(in the rows, 128 means zero)
A state moves one step at a time under one of 6 hidden systems, and each row is a state written as 22 numbers. Each run below is a few steps of one system.
run 1, q_404 (10 x 22):
[[119 145 130 135  96 119 111 133 139 123 133  98 141 127 100 113 151  98
  132 116 133 110]
 [130 147 106 148  99 100 100 125 119 136  96 108 123 139 112 150 123 138
  131 157 131 138]
 [115 110 149 136 141 114 115 136 144 116 124 140 163 161 128 159 106 137
  130 166 131 155]
 [ 88 133 158 100 126 118 108 138 152  97 155 128 162 142 119 111 137 100
  118 128 139 112]
 [105 178 104 101  86 107  85 116 120 122 118 115 120 126 132 123 133 125
  111 138 132 102]
 [135 149 110 118 121 123  93 123 122 137 111 158 132 159 156 148  94 169
  122 168 114 154]
 [104 117 157 100 164 134 115 151 136 104 150 177 155 173 154 102 114 128
  129 127 115 145]
 [ 83 166 125  83 129 116 110 134 106 108 141 139  99 128 150  89 153  99
  113  86 122  94]
 [140 171  91 104 118 119 112 108  91 140 113 146  61 114 171 151 121 160
  106 128 109 138]
 [156 102 141 105 177 155 155 129 133 129 142 186 103 143 167 123 100 179
  123 139 109 174]]
run 2, q_725:
[[178 103 137 139 105 182 140 116 181 116 117 108 122 126 117 129 145 119
  143 103 126 133]
 [175  96  93 142 146 166 170 120 130 154 101 107  94 147 130 135 132 142
  162 131 130 136]
 [129 104 113 158 144 157 145 114  78 145  88 113 119 119 116 167 105 143
  156 103 159  93]
 [135 108 147 159  92 149 111 114 133 119 112  85 147 109  84 188 123 121
  140 102 165 103]
 [162 112 103 135  98 131 130 116 157 149 136  53 126 147  91 178 150 115
  146 160 145 136]
 [121 134  59 126 130 109 133 121  82 177 120  77 112 160 119 168 123 130
  149 170 149 111]
 [ 83 160 106 144  97  93  74 124  62 145 114 101 150 138 103 180 105 123
  135 123 158  90]
 [110 163 146 129  72  71  55 139 133 122 156  83 155 150  92 185 144 104
  125 135 133 142]
 [118 164  98  89 118  52  99 142 127 150 182  93 104 175 130 162 150 119
  113 189 114 172]
 [ 63 179  90  94 143  58  98 139  58 148 166 156 122 154 157 137  96 144
   95 175 126 140]]
run 3, q_511 (10 x 22):
[[129 125 125 142 135 118 121 132 132 152 120  93 188 142 119 153 146  96
  157 135 126 104]
 [112 148 127 154 113  69 111 141 125 126  99 100 122 126 110 138 162 102
  131 135 116 137]
 [147 159 148 101 121  82  97 132 149 125 114 138 118 118 132 124 147 160
  123 159 106 157]
 [132 128 161  69 137 141  97 117 166 108 122 129 156 147 138 148 133 146
  139 151 136 112]
 [ 78 129 128 121 110 140  94 122 133  89  89 119 134 166 127 140 124 103
  133 120 155  93]
 [101 160 113 146 107 111  87 145  95 112  98 160 102 164 134  95 113 132
  125 110 117 138]
 [155 141 136  98 155 138 101 146 112 143 147 171 123 173 158 116 125 152
  156 102  93 154]
 [130  96 153 109 161 163 127 130 132 114 140 124 121 170 149 191 142 108
  153  81 126 127]
 [ 92  98 146 174 121 130 136 132 118  77 102 137  73 134 123 162 120 108
  107  92 139 155]
 [127 114 144 142 141 132 151 142 134  98 129 193  85 119 137  78 100 159
   97 127 115 180]]
run 4, q_826 (10 x 22):
[[134 125 118 129 152 121 103 143 114 165 151 131 198 194 140 165 109 126
  159 156 114 142]
 [146 148  79  79 140 144 132 128 127 169 155  91 126 172 154 113 168  96
  160 121 109  98]
 [115 185  84 102 110 110  95 117  86 131 100 131  61 138 177 155 144 121
  116 102 102 121]
 [106 154 134 120 152  66  79 150  98 131 117 175 138 175 158 146 103 162
  127 170  98 174]
 [132 131 114  72 175 110 144 153 159 146 157 135 147 187 142  53 156 126
  150 185 104 142]
 [111 163  90  68 131 136 150 117 139 106 109 136  39 116 174  57 174 109
  106 110 111 103]
 [ 83 155 164 123 131  91  93 136 103  70  85 209  70 115 159 115  99 171
   85 116 115 162]
 [124  90 185 123 173 109 133 171 165 104 152 190 161 170 104  48 104 170
  135 173 121 190]
 [147  91 120 101 146 183 213 129 188 103 157 125  79 110 120   4 168 102
  119 114 132 122]
 [106 129 156 154 104 154 156 105 114  61 106 175  33  27 145 113 117 130
   59  46 134 131]]
run 5, q_416:
[[137 148  96 151 131  86 117 123  71 174  87 133 128 105 114 143  91 192
  135 182 138 133]
 [128 132 117 136 146 103 113 168  81 154 193 170 121 189 124 102  93 150
  136 129 111 185]
 [108 127  93 104 142 129 164 142 128 101 135 135  19 162 152  71 163 102
  115 105 114 150]
 [114 128 108 142 141 113 172 104 106 115  41 144  71  53 131  92 115 175
  104 159 146 110]
 [142 119 145 167 147 138 130 139  99 146 138 214 182 110 129  84  45 193
  118 149 119 161]
 [143 104 115 129 144 203 155 152 148 113 185 184 107 191 170  60 121  94
  129  64  93 162]
 [134  96 107 159 134 190 201 101 148  93  48 115  50  79 150 103 163  92
  123  65 132  91]
 [153  90 178 209 153 135 166 108 115 135  70 160 190  13 110 157  82 172
  119 130 139 122]
 [165  88 187 139 162 182 147 149 160 142 249 184 229 133 146 129  97 109
  121  94  96 171]
 [131 102 119  90 107 222 179 104 197  88 186  81  94 122 156 126 191  23
  109  41 130  85]]
run 6, q_404 (10 x 22):
[[ 79 126 150 100 167  90 135 138  82 107 107 129  78 115 112 117 144 138
  134 105 153 100]
 [121 129 107  93 132 147 141  92 104 128 143 115  82  97 158 201 113 141
   97 128 151 114]
 [187 109 123  90 133 188 160 106 186 132 150 141 129 115 161 118 126 146
  119 148 111 144]
 [148 123 136 132 145 160 152 135 133 133  94 150 147 107 113  25 137 139
  159 104 124  92]
 [117 134  98 180 127 139 130 128  45 158  97 123 116 116 119 143 111 121
  152  64 139  92]
 [170  98 113 164 127 149 146 131 128 146 159 110  98 155 146 215 133 105
  134  99 106 183]
 [159  86 169 134 142 117 172 146 205  96 127 108 103 122 101  93 187 108
  134 135 114 171]
 [ 94 120 148 150 122  94 150 119 113 106  68  99 114  53  62  91 137 144
  122 137 178  81]
 [125 114  99 168  94 154 129  89  96 153 137  99 163  91 111 220  64 142
  106 149 173 108]
 [180 101 121 145 100 178 137 129 208 146 187 110 211 171 132 135 127  92
  133 160 107 164]]
run 7, q_511 (10 x 22):
[[126 145  80 148 140 118 136 148 107 156 125 134 127 171 166 110 147  87
  142 114  85 138]
 [172 135 137 139 153 114 127 128 110 154 101 133 114 114 157 181 151 140
  152 100  87 149]
 [134  95 200 143 147 109 122 136 150 101 132 135 146 111 109 182 130 140
  127 119 131 157]
 [ 88  98 152 126 128 125 148 132 187  68 134 132 115 141 122 103 138  98
   95 153 140 150]
 [124 138  95 115 116 167 146 108 155 103  75 152  92 120 165  69 129 130
  109 134 120 110]
 [162 135 131 139 123 185 115 118 106 147  98 161 159 106 129  98  96 162
  155  87 128  91]
 [135 105 144 166 128 148 124 155 109 147 176 119 175 156  87 114 125  98
  164  75 134 126]
 [140 117  99 155 123 108 162 150 131 139 158  84  69 153 112 120 174  80
  132 108 114 165]
 [180 129 128 116 136 115 158 110 132 139 107 114  48  69 126 146 149 177
  119 138 121 156]
 [140 102 186  98 139 144 135 106 147 113 149 131 153  64  91 143  97 185
  115 150 173 111]]
run 8, q_725 (10 x 22):
[[155 147 105 141 104 165 123 114 130 145 136 151 159 104 152 116 102 134
  113 123 109 123]
 [151 118 139 163 136 134 128 156 126 146 134 140 156 148 103  83 130 124
  161 102 113 141]
 [113 105 133 152 151 112 164 143 124 110 113 118  75 124 123 124 159  98
  128  96 124 144]
 [145 134 123 133 120 135 147  97 129 125 100 135 100  63 151 163 121 149
   95 133 126 131]
 [170 120 148 133 130 144 125 120 133 156 132 132 182  98 100 122 104 174
  147 150 138 123]
 [110  91 138 134 151 124 155 148 132 125 136  96 135 152  78  90 145 108
  159 126 161 112]
 [ 93 130  89 129 110 137 148 105 136  99  81  97  77 116 144 137 150  93
  109 130 142 100]
 [173 164 110 123  95 147  89  98 131 152  82 126 155 103 150 162 119 158
  137 139 113 108]
 [165 122 152 118 141 121  96 154 105 164 150 107 158 166  79 123 136 157
  193 111 134 126]
 [ 79 102 125 123 135 103 140 141 104  95 142  92  51 165  93 146 143 108
  126 115 167 134]]
run 9, q_826:
[[156 110 109 137 127 169 148 109 121 144 104 115 118 116 121 133 117 149
  147 121 143 110]
 [117 118 121 121 119 143 128 112 113 125 152 115 111 125 125 184 102 136
  109 128 154 126]
 [126 125 147 133 114 123 104 132 150 121 149 112 162 151 125 175 136 103
  129 126 124 143]
 [164 138 111 139 120 146 123 124 147 152 108 114 162 135 145 128 146 111
  154 125 100 119]
 [132 152  84 120 123 145 126 108  90 158 115 130 126 118 151 137 107 141
  129 127 130  98]
 [ 88 144 120 109 129 106  95 134  93 127 154 129 131 165 130 158 108 127
  122 134 144 125]
 [127 130 130 119 138 107 107 151 142 127 126 115 136 188 129 125 162 100
  159 127 106 143]
 [158 143  98 115 147 131 142 125 130 147  87 129  95 135 164 113 157 135
  148 128  96 128]
 [117 151 114  88 143 115 123 115 100 132 131 157  95 115 159 137 104 169
  104 152 127 133]
 [ 96 139 147  90 126 100  99 145 151 100 166 147 139 163 127 106 124 125
  107 158 130 152]]
run 10, q_838 (10 x 22):
[[148 170  80 147  96  93 120 132 124 153  81 102 103 126 129  96 164 119
  138 145 101 129]
 [166 162 111 110 139  96  98 141  95 164 110 145  97 152 137 118 128 182
  154 142  99 159]
 [107 154 139  62 151  91  96 143  90 131 186 137  92 156 132 135 132 147
  127 121 130 136]
 [ 84 159 136  75 107  99 106 115 155  79 143 115  84 124 150 145 156 102
   83 133 130 127]
 [129 158 121 101  93 136  96 101 183  96  82 153 136 124 176 137 116 142
   91 180 111 141]
 [120 150 110  85 129 170  97 117 129 134 128 177 181 156 162  87  77 165
  129 159 129 101]
 [ 81 145 117  92 126 168 121 129 104 108 139 152 125 138 133  46 120 108
  129  78 146  67]
 [127 135 149 139 110 159 131 128 152  74  74 167  77 104 146  72 153 110
  114  57 105 122]
 [180 100 189 125 161 177 138 130 165 106 113 202 131 111 165 119 114 171
  130  98  91 168]
 [118  70 177  90 192 182 179 123 137 114 198 161 163 101 131 124  96 142
  117 118 158 113]]
run 11, q_838:
[[132 100 157 106 166 154  95 134  90 135 132 143 140 183 122 189  93 171
  178 104 151 121]
 [ 81 113 136 119 114 146 113 122 106 102 179  95 115 151 112 191 128  80
  117  74 167 104]
 [129 117 103 173  71 154 129 109 183  94  99  97 107 144 144 174 144  71
  102 123 118 153]
 [163 111  81 163 136 162 134 122 139 163  94 147 166 178 171 156  95 139
  147 171 100 160]
 [102 132  75 122 163 141 141 136  51 180 178 133 149 163 145 125  97 116
  144 114 135  98]
 [ 93 160  89 148  95 108 140 137  95 121 153 106  62 111 127 103 161  64
   98  72 118 122]
 [176 147 119 153 107 105 131 136 172 119  95 150  83 123 165 122 161 125
  109 139  63 204]
 [155 127 127  72 193 119 138 131 124 165 163 170 152 145 176 139 105 181
  132 185 100 161]
 [ 53 147 112  65 147 108 144 115  81 124 194 124 121  94 130 109 111 119
   84 142 169  74]
 [ 91 171 124 154  51 104 109 119 165  74  91 127 104  74 118  72 145  91
   67 126 126 123]]
run 12, q_416, 10 rows:
[[114 156 116 113  98  93 110 139 150 124 208 119 119 152 144 149 139  87
   83 147 104 179]
 [138 167  68  99  91 111 138 110 158 141 122  78  87 116 132 100 170 103
  107 171 124 114]
 [109 148  79 160 105  94 119 119  88 164  89 102 155 116  88 111  99 152
  132 187 158 100]
 [ 92 144 119 163 135  76  92 172  86 146 154 157 173 192 123 104 104 113
  137 138 108 163]
 [115 155 114  92 154  94 131 159 127 123 129 132  72 170 158  72 194  90
  144  98  85 137]
 [119 142 123  99 152  98 149 116  99 130  57 114  73  74 103  80 148 178
  143 142 155  79]
 [ 98 116 165 137 152 108 105 143  83 123 122 188 164 131  94  98  54 204
  129 158 159 136]
 [111 123 140  97 146 163 108 156 149  87 164 201 110 214 177  84 113 116
  122 100  94 174]
 [154 130  97 103 128 184 158  99 152 101  42 131  31 119 174  99 164 128
  136  90 113 103]
 [168  98 139 191 139 150 149 106  89 148  43 148 131  60  97 149  71 213
  149 134 155 118]]

Which system made each run below?
run 13, 2 rows:
[[108 139 149  93 114 140 116 109 139  94 129 124 111 103 132 142 135 121
  105 107 145 101]
 [133 130 159 149  99 128  87 132 142 103  99 146 142 142 113 137 114 140
  133 118 126 144]]
 -> q_826
run 14:
[[107 153  95 177  70 114  96 137 115 113 110 130 103 151 119 115 118 103
  109 112 123 150]
 [161 147 121 127 131 123 102 150 149 143 120 147 145 180 162 119 153 112
  157 120  72 161]]
 -> q_838
run 15 (2 x 22):
[[126 136 123 144 122 100  99 132 107 146 123 140 159 140 114 145  86 168
  128 177 137 150]
 [ 82 119 156 124 157  83 118 152 118 125 151 118 175 153 110 135 138 100
  136 140 136 123]]
 -> q_725
run 16 (2 x 22):
[[121 140 121 142 100  94 111 144 114 130 162 107 103 144  96 132 133 117
  120 128 133 158]
 [127 125 118 166 133  92 149 141 137 137 108 114 134 126 130 131 157  97
  129 145 106 151]]
 -> q_826
run 17:
[[ 97 145 187 121 125  93  53 149 137  84  83 156 154 171 132 148 137 126
  147 110 113 133]
 [170 145 156  60 153 117  90 132 161 128  89 125 116 166 149 136 171 161
  177 134  99 130]]
 -> q_416
run 18:
[[119 131 139 131 149  72 144 141 125 113 124 144  69 117 141 138 147 136
  106 140 105 182]
 [118 135 149 107 159 105 140 115 113 130 137 167 138  71 155 144 100 171
   92 163 125 138]]
 -> q_725
run 19 (2 x 22):
[[133 111 111 153 145 134 148 137 133 138 135 149 145 152 147 116 109 123
  123 155 111 159]
 [121 128 127 100 155 142 155 127 124 133 165 134 132 114 150 109 140 109
  120 112 118 112]]
 -> q_826
run 20:
[[ 93 110 146 118 129 173 129 125 172  63  84 147 114 158 156 103 146  83
  126  89 128 105]
 [114 163 130 142  79 143  98 105 128  87  71 146  91  88 146 130 128 123
  100  82 121 108]]
 -> q_404
run 21 (2 x 22):
[[ 85 132  89 136  86 124  94 138 135 112 152  93 126 218 119 159 124  77
  127 143 145 141]
 [127 122 112 147 168 122 135 140 137 134  69 123 142 175 187 165 175  77
  161 112  78 131]]
 -> q_826
run 22:
[[132 142 131 114 146  85 152 130 140 132 111 127 109  83 133 102 159 137
  113 157 111 138]
 [149 146 152  93 117 139 117 105 161 125 128 129 161  80 137 134 133 147
  114 141 126 107]]
 -> q_511
run 23:
[[141 117 117 103 117 158 133 111 170 135 158 101 163 140 133 155 128 110
  124 160 138 123]
 [104 125  93 156 116 119 134 116 115 126  71  96 124 134 116 142 126 117
  132 155 154 101]]
 -> q_511
run 24 (2 x 22):
[[125 113 182 106 179 120 141 128 119 138 161 165 194  75 130 132 101 163
  120 143 134 118]
 [109 120 152 113 111 139 151 117 142 117 171  96 160  60  77  95 134 111
  106 121 174  77]]
 -> q_838
run 25, 2 rows:
[[160 116  86 136 145 181 158 116  98 159 107 152 109 124 139  91  91 170
  145 124 131 116]
 [119  95 124 191 137 163 154 139  83 121 130 166 102 136 122 118  89 132
  127  76 138 149]]
 -> q_416
run 26:
[[143 129 122 135 103 157  97 132 125 132 131 119 140 168 117 137 123 120
  156  96 131 120]
 [145 120  90 152 127 150 133 128 111 146 116 121 111 162 143 152 120 118
  144 117 117 140]]
 -> q_826
run 27, 2 rows:
[[135 142  93 117 113  99 108 120 119 170 107  49 154 148  86 156 148 130
  168 176 156  88]
 [ 77 149 121 132 132  56  77 154  68 150 149 101 158 180 100 177 115 120
  145 151 145 124]]
 -> q_416
